[[ 31  36 -27 -27 -16  24 -17  -5  32 -26]
 [  2 -27   4  37   0 -15  17  -4 -27   9]
 [ 17  -2 -41  -7 -16   4  -4   1   3 -39]
 [ 18  19  -9 -43  -7  31 -25  -9  25 -12]
 [ -2 -32 -27  31 -19 -27  23  17 -27 -26]
 [-27  -9  43  18  40  -8   2  -4  -6  38]]
|
[[-26   9 -39 -12 -26  38]
 [ 32 -27   3  25 -27  -6]
 [ -5  -4   1  -9  17  -4]
 [-17  17  -4 -25  23   2]
 [ 24 -15   4  31 -27  -8]
 [-16   0 -16  -7 -19  40]
 [-27  37  -7 -43  31  18]
 [-27   4 -41  -9 -27  43]
 [ 36 -27  -2  19 -32  -9]
 [ 31   2  17  18  -2 -27]]

[[  1   1]
 [  0   0]
 [ -2   0]
 [-33 -21]]
|
[[  1   0   0 -21]
 [  1   0  -2 -33]]

[[ -4  42  -8  25   8   3  -7  15]
 [ 21  -6  28 -22   7   4  12   0]
 [-12  16 -22   4  10  -7  -5  11]
 [-10   4 -37   5 -16   0  -4   7]
 [  6 -18  23 -17  12  -4   5  -7]
 [ 19 -14  22 -20  -2   5  11  -4]
 [  5 -38  24 -17  -2  -2   6 -19]]
|
[[ 15   0  11   7  -7  -4 -19]
 [ -7  12  -5  -4   5  11   6]
 [  3   4  -7   0  -4   5  -2]
 [  8   7  10 -16  12  -2  -2]
 [ 25 -22   4   5 -17 -20 -17]
 [ -8  28 -22 -37  23  22  24]
 [ 42  -6  16   4 -18 -14 -38]
 [ -4  21 -12 -10   6  19   5]]

[[ 11 -16  -2   8 -33  32   1   3   6]
 [  5 -19  20  33   5 -11   2  12 -21]]
|
[[  6 -21]
 [  3  12]
 [  1   2]
 [ 32 -11]
 [-33   5]
 [  8  33]
 [ -2  20]
 [-16 -19]
 [ 11   5]]

[[-21 -41]
 [-19 -30]]
|
[[-41 -30]
 [-21 -19]]

[[ 12  19   6]
 [ 12   2  17]
 [  6  10 -12]
 [-13 -13 -18]
 [-13 -17  -3]
 [  4  33  -3]
 [ 18 -18  21]
 [  1  11  -3]]
|
[[  6  17 -12 -18  -3  -3  21  -3]
 [ 19   2  10 -13 -17  33 -18  11]
 [ 12  12   6 -13 -13   4  18   1]]

[[-19 -12 -23  15  18  36  10  18 -16  31  -2  18  14  13]
 [-31 -18  17  10  -6   7  21  23 -17  31 -16 -30  16  31]
 [ 26  13 -25  -2  10   9 -20 -19  17 -32  18  41 -16 -23]
 [-18 -21  34  14 -26  -1   7   3  15 -39  -7 -25  -8  41]]
|
[[ 13  31 -23  41]
 [ 14  16 -16  -8]
 [ 18 -30  41 -25]
 [ -2 -16  18  -7]
 [ 31  31 -32 -39]
 [-16 -17  17  15]
 [ 18  23 -19   3]
 [ 10  21 -20   7]
 [ 36   7   9  -1]
 [ 18  -6  10 -26]
 [ 15  10  -2  14]
 [-23  17 -25  34]
 [-12 -18  13 -21]
 [-19 -31  26 -18]]

[[ 16   1 -24 -36  -4  12   3  35  13]
 [-10  -5   5  20   4  -8  12 -27   3]
 [ 14   0 -15 -15  -2   7   1  18  -6]
 [  9   3  -5 -14  -3   6  -9  21  -5]
 [-11   5  16   2  -3  -2 -12  -8   7]
 [-13   5  11  -2  -5   0  -5 -22  18]
 [-11   7  11  -9  -8   3 -11 -17  17]
 [  1  -2   6  14   4  -4  -2   0 -15]]
|
[[ 13   3  -6  -5   7  18  17 -15]
 [ 35 -27  18  21  -8 -22 -17   0]
 [  3  12   1  -9 -12  -5 -11  -2]
 [ 12  -8   7   6  -2   0   3  -4]
 [ -4   4  -2  -3  -3  -5  -8   4]
 [-36  20 -15 -14   2  -2  -9  14]
 [-24   5 -15  -5  16  11  11   6]
 [  1  -5   0   3   5   5   7  -2]
 [ 16 -10  14   9 -11 -13 -11   1]]
---
[[-17 -15  -2]
 [-17  22 -12]
 [ 41  24   5]]
|
[-2 22 41]

[[38  7]
 [38 10]
 [ 9 37]
 [34 19]]
|
[ 7 38]

[[ -5   3]
 [-16 -23]
 [ -2   1]
 [-20 -33]]
|
[  3 -16]

[[ -7  13 -38  -3]
 [ -8 -25   4   3]
 [ 24  25  23 -20]
 [-13  13   2  11]]
|
[ -3   4  25 -13]

[[-17  26 -31 -28]
 [ 39 -21  10 -33]]
|
[-28  10]

[[  2   6  10   8]
 [ -2  -1   0  -1]
 [  5  -2  -7  -4]
 [-40 -18  14 -19]]
|
[  8   0  -2 -40]
---
[[  5 -20  -9]
 [  2  -1  17]
 [ 10 -36 -32]
 [ -9   4  19]
 [  1 -30 -35]]
|
[[ -1  17]
 [-36 -32]]

[[-16   5 -15   0  -9]
 [ -3 -34 -28 -12   5]
 [  1 -12 -10   6 -29]
 [  0 -12   3  14   2]]
|
[[-34 -28]
 [-12 -10]]

[[10 -3  5]
 [19 -4 17]
 [ 7  0  4]
 [38 -7 29]
 [-2 -1  4]]
|
[[-4 17]
 [ 0  4]]

[[ 11 -31 -45]
 [  6 -34  16]
 [ 10 -11  13]
 [-31  28   6]
 [ 14 -10  43]]
|
[[-34  16]
 [-11  13]]

[[-31   3 -13 -25]
 [ 15   3  44 -16]
 [ 33   2 -18  -8]
 [-19   9 -13 -40]]
|
[[  3  44]
 [  2 -18]]

[[-11 -12 -35  -3   9]
 [-26  24   8  -1 -17]
 [ -5  11   8 -31  19]
 [  6 -17 -19  28 -10]
 [ 28 -22  -1  19  -1]]
|
[[24  8]
 [11  8]]

[[ -9  21   5   0]
 [ 34 -16  -6  41]
 [-19 -21 -19  16]
 [-39  22  36 -12]]
|
[[-16  -6]
 [-21 -19]]

[[-21  -4 -21]
 [  7  -3   9]
 [-35   4 -34]]
|
[[ -3   9]
 [  4 -34]]

[[ 36  15 -17  17]
 [ 30  16  -8  19]
 [ 10   5  -6   5]
 [ 46  28  -4  33]
 [ 12   5  -6   6]]
|
[[16 -8]
 [ 5 -6]]
